(in the rows, 128 means zero)
One hidden turn or mirror swaps the rows below in pairs. Which row is each named row swapped with?
Bef: [130 119 119 147 137 138 146 154 135 111  85 109 121 104 106 148 115 125
 125 112 155 120 132 109 135 142 116 144  96]
Dal: [141 140 157 154 118 125 138 123 120 129 105 130 113 107 122 143 145 130
 101 146 105 138 157 114 123 161 118 158 132]
gube: [120  92 137 132 137 143 154 135 135 112 107 138 113 102 113 129 130 121
 112 103 149 142 155 135 144 134  96 118 118]
keso: [119 109 142 139 125 140 144 105 124 109  84 128 133 126 141 136 140 119
 100 144 157 120 146 104  94 151 114 144 131]
lifuz: [116 119 140 137 139 144 166 117 142  96  84 122 143 133 147 135 141 124
  89 125 162 133 129 118  90 157 107 142 124]
tulu: [123 100 147 124 127 145 153 134 128 107 104 146 101 100 115 136 120 125
 113 112 145 135 165 130 149 142 100 125 118]
Ponar: [118 101 132 131 116 147 135 111 124 109  77 137 133 121 134 132 134 110
 113 143 154 125 149  98 111 148 113 149 130]
Vufog: [149 141 144 116 157 159 141 138 135 133 113 136 139 121 119 165 135 107
 116 116 125 121 165 118  93 162 134 165  99]
vuzon: [120  94 132 128 143 118 153 129 134 118 120 132 133 105 107 126 139 114
 121 113 155 149 134 150 129 137  95 113 114]
Luti: [157 137 158 146 130 142 123 146 116 130 120 127 115 114  95 135 140 116
 123 134 107 140 154 123 117 147 108 164 127]
rezi: [124 129 160 151 130 124 146 127 132 132 105 132 122 101 149 149 143 140
  96 141 106 144 142 118 120 174 132 164 121]
kimad: [143 147 154 139 152 129 146 126 133 109 126 140 115 113 141 133 133 125
 131  87 101 146 125 146 120 154 129 138  85]
Leso: [137 118 141 118 165 106 130 128 132 135 130 138 154 122 133 135 141  95
 124 133 130 138 127 139  82 163 113 134 102]
tota: [118 125 137 129 119 148 158 151 137 132 110 119 137  98 108 138 157 116
 123  97 157 177 138 131 126 153 120 131 131]
dez: [131 128 175 142 147 164 146 140 136  87 125 161 112 116 132 142 139 129
 120 108 106 154 135 132 103 140  90 145 116]
befuv: [121 127 160 134 132 169 160 139 139 111 121 138 117 101 114 150 150 127
 111  93 138 173 154 142 119 149  98 148 125]
kes: [141 145 132 120 123 130 137 151 124 136  82 141 129 120 138 128 147 104
 135 139 125 147 107  92  94 149 133 138 139]
galo: [154 138 146 109 154 166 152 177 129 113 120 150 126 123  99 149 134 104
 134 101 116 143 130 140 102 141 105 147 113]
levu: [146 149 150 111 130 143 143 150 120 124  84 165 120 120 142 123 126 108
 137 142 112 123 120  93  95 147 128 135 130]
sonam: [112 132 125 126 114 141 156 155 129 141  96 123 136 102 119 127 156 105
 126 110 158 167 127 118 118 155 129 131 138]
Kaduv: [120 116 132 139 127 141 151 107 128 109  80 126 141 125 151 134 143 124
 102 139 158 123 146 108  98 149 108 150 132]
limez: [124 110 144 108 158 149 147 170 142 127 118 164 122 111 110 139 128 104
 148 117 150 140 133 108 119 137 100 110 121]
tima: [141 129 147 146 149 135 135 152 129 121 110 134  97 123 109 129 117 109
 141 116 158 132 148 114 117 136  98 103 122]
linum: [146 148 144 158 146 122 136 133 130 121 110 115  98 130 121 128 122 118
 128  97 139 139 146 122 120 147 117 109 114]
dase: [104 113 152 111 151 139 165 161 150 125 118 167 137  81 146 158 146 127
 121 127 120 153 128 114 108 168 119 146 118]
tozub: [107 114 147 102 159 143 164 168 152 123 116 171 139  87 132 157 136 120
 134 121 134 150 126 118 113 161 113 127 112]
rinu: [123  99 132 128 117 149 132 107 119 111  75 137 135 115 125 130 140 118
 110 141 150 123 150 100 111 144 112 155 126]
Meke: [128 119 168 145 148 144 143 148 130  76 105 158 119 113 138 139 126 125
 134 131 105 139 107 122 102 135  88 143 108]
budo: [138 124 144 120 168 102 131 126 129 128 128 146 157 128 129 128 151 106
 134 129 125 142 133 140  85 161 112 133 103]
Zuzan: [157 143 149 109 162 144 141 132 132 135 118 146 143 127 132 157 139 101
 125 127 115 123 155 123  85 167 131 161 103]
Timev: [113 125 137 137 137 146 164 122 136  96  86 118 139 129 158 137 135 127
  92 127 163 132 135 110  97 152 100 142 126]
kopi: [143 142 132 119 122 131 143 161 120 134  85 141 135 120 138 121 143 103
 139 136 130 139 106  92  97 148 132 128 136]
Feti: [146 134 149 122 162 125 131 125 129 132 123 146 150 134 137 146 145  97
 123 132 118 127 143 125  68 164 127 153 110]
foget: [122 118 130 154 141 128 149 156 129  93  82 113 120 115 117 137 122 119
 134 127 142 121 108 111 122 131  98 140 100]
kun: [146 134 143 120 164 117 135 127 130 140 123 149 158 130 141 139 151 104
 128 133 117 129 146 126  74 162 118 150 105]
vibiv: [123 135 144 112 159 153 181 161 153 103 114 142 138 123 135 150 129 117
 109  90 138 144 120 142  89 148  96 136 104]
lovo: [148 133 145 109 155 161 163 174 143 107 125 151 129 119 116 152 133 109
 135  95 125 144 128 145  95 145  95 145 102]
Reged: [141 150 151 157 145 119 135 124 123 116 115 120  96 121 131 130 128 131
 125  91 122 139 137 131 119 155 112 117 103]
vovus: [128 138 162 153 126 126 144 127 123 133 109 128 118  96 136 144 148 133
 103 149 103 139 149 121 122 170 129 152 125]
Fas: [118 125 126 128 121 144 157 156 130 137 101 117 129 106 116 133 160 117
 125  98 158 173 131 129 122 153 127 130 132]
ruvu: [142 140 139 118 124 128 137 155 126 135  77 144 132 128 135 123 143 109
 146 144 126 136 112  99  91 153 135 126 120]
pof: [145 146 149 135 148 126 145 127 131 106 119 136 118 113 144 135 133 121
 132  86  96 148 127 141 123 149 126 133  84]
Narof: [125 120 134 156 142 129 148 159 131  94  79 119 121 110 115 139 115 125
 133 128 138 124 108 107 126 135  96 140 101]
zevi: [127 106 140 119 169 111 137 127 131 124 128 141 153 124 126 120 155 106
 124 128 141 148 131 144  96 155 104 122 102]
kogi: [141 141 146 108 157 162 169 174 144 106 122 152 131 117 117 149 129 108
 129  97 128 144 124 145  97 144  99 143 102]
Suto: [125 129 127 130 118 137 158 155 135 141  97 121 132 104 112 131 166 109
 132 108 160 170 135 115 115 153 130 127 136]
zop: [119  97 137 130 134 137 155 131 135 111 110 135 119 101 107 129 131 122
 114 107 151 143 149 135 150 136  93 116 116]
fote: [130  93 137 116 118 149 131 109 122 107  79 147 140 113 120 129 140 107
 121 137 145 124 153 108 116 141 117 154 127]
ruzi: [150 141 152 117 161 144 135 131 130 134 120 148 146 126 130 155 148 101
 124 122 112 124 152 123  82 173 131 161 105]
fak: [105 123 153 115 148 131 171 162 148 128 121 166 142  86 140 159 153 122
 123 130 119 149 130 120 116 176 123 143 113]
pusef: [123 132 160 149 131 117 156 131 130 128 105 143 122  90 143 149 147 138
 101 138 107 150 145 118 120 181 124 154 123]
defa: [142 137 157 110 130 156 148 136 133 103  85 171  99 117 143 133 117 119
 124 132 119 118 146 101 112 145 118 129 124]
Gufe: [141 125 144 116 142 145 142 135 132  98 114 153 136 101 137 142 140 117
 138  95  95 147 124 142 114 143 131 149  76]
Fepot: [138 145 142 119 118 131 141 157 131 126  81 156 129 129 138 121 133 105
 140 143 119 130 112  89  95 154 133 136 128]
beko: [127  90 134 112 118 155 125 110 123 108  86 152 137 110 119 131 140 111
 127 137 146 123 147 110 118 138 117 155 117]
dobi: [121 120 132 155 135 134 143 159 129  95  79 123 120 116 120 142 117 121
 131 132 140 128 106 107 124 128  94 133 101]
keb: [132 124 157 156 150 136 147 156 131  82  97 147 121 125 135 135 119 116
 134 135 118 139 101 114 109 127  90 137 106]
vosum: [106 107 149 109 153 133 171 172 147 121 115 169 135  89 140 160 143 124
 129 125 129 153 130 120 117 165 115 138 106]
Vivi: [138 143 147 134 152 123 146 126 136 101 120 139 117 115 145 139 133 120
 130  87  97 144 127 143 118 150 127 140  83]
Selus: [113 127 138 129 149 147 167 137 151  96  99 121 139 133 154 143 136 122
  94 118 166 141 129 126  90 162  94 142 118]
seben: [152 142 144 109 159 154 142 137 132 132 117 138 142 121 124 161 134 106
 117 121 119 118 165 119  88 170 130 165 105]
bugek: [124 131 165 141 133 116 155 126 128 132 104 139 120  92 144 147 149 136
 104 148 110 143 145 108 117 179 128 156 120]

Swapped with galo: tulu
Swapped with keb: Reged
Swapped with tima: dez
Swapped with fote: seben
Swapped with Fepot: vovus
Swapped with Fas: vosum
Swapped with fak: sonam
Swapped with Dal: levu
Swapped with tozub: tota
Swapped with vuzon: vibiv

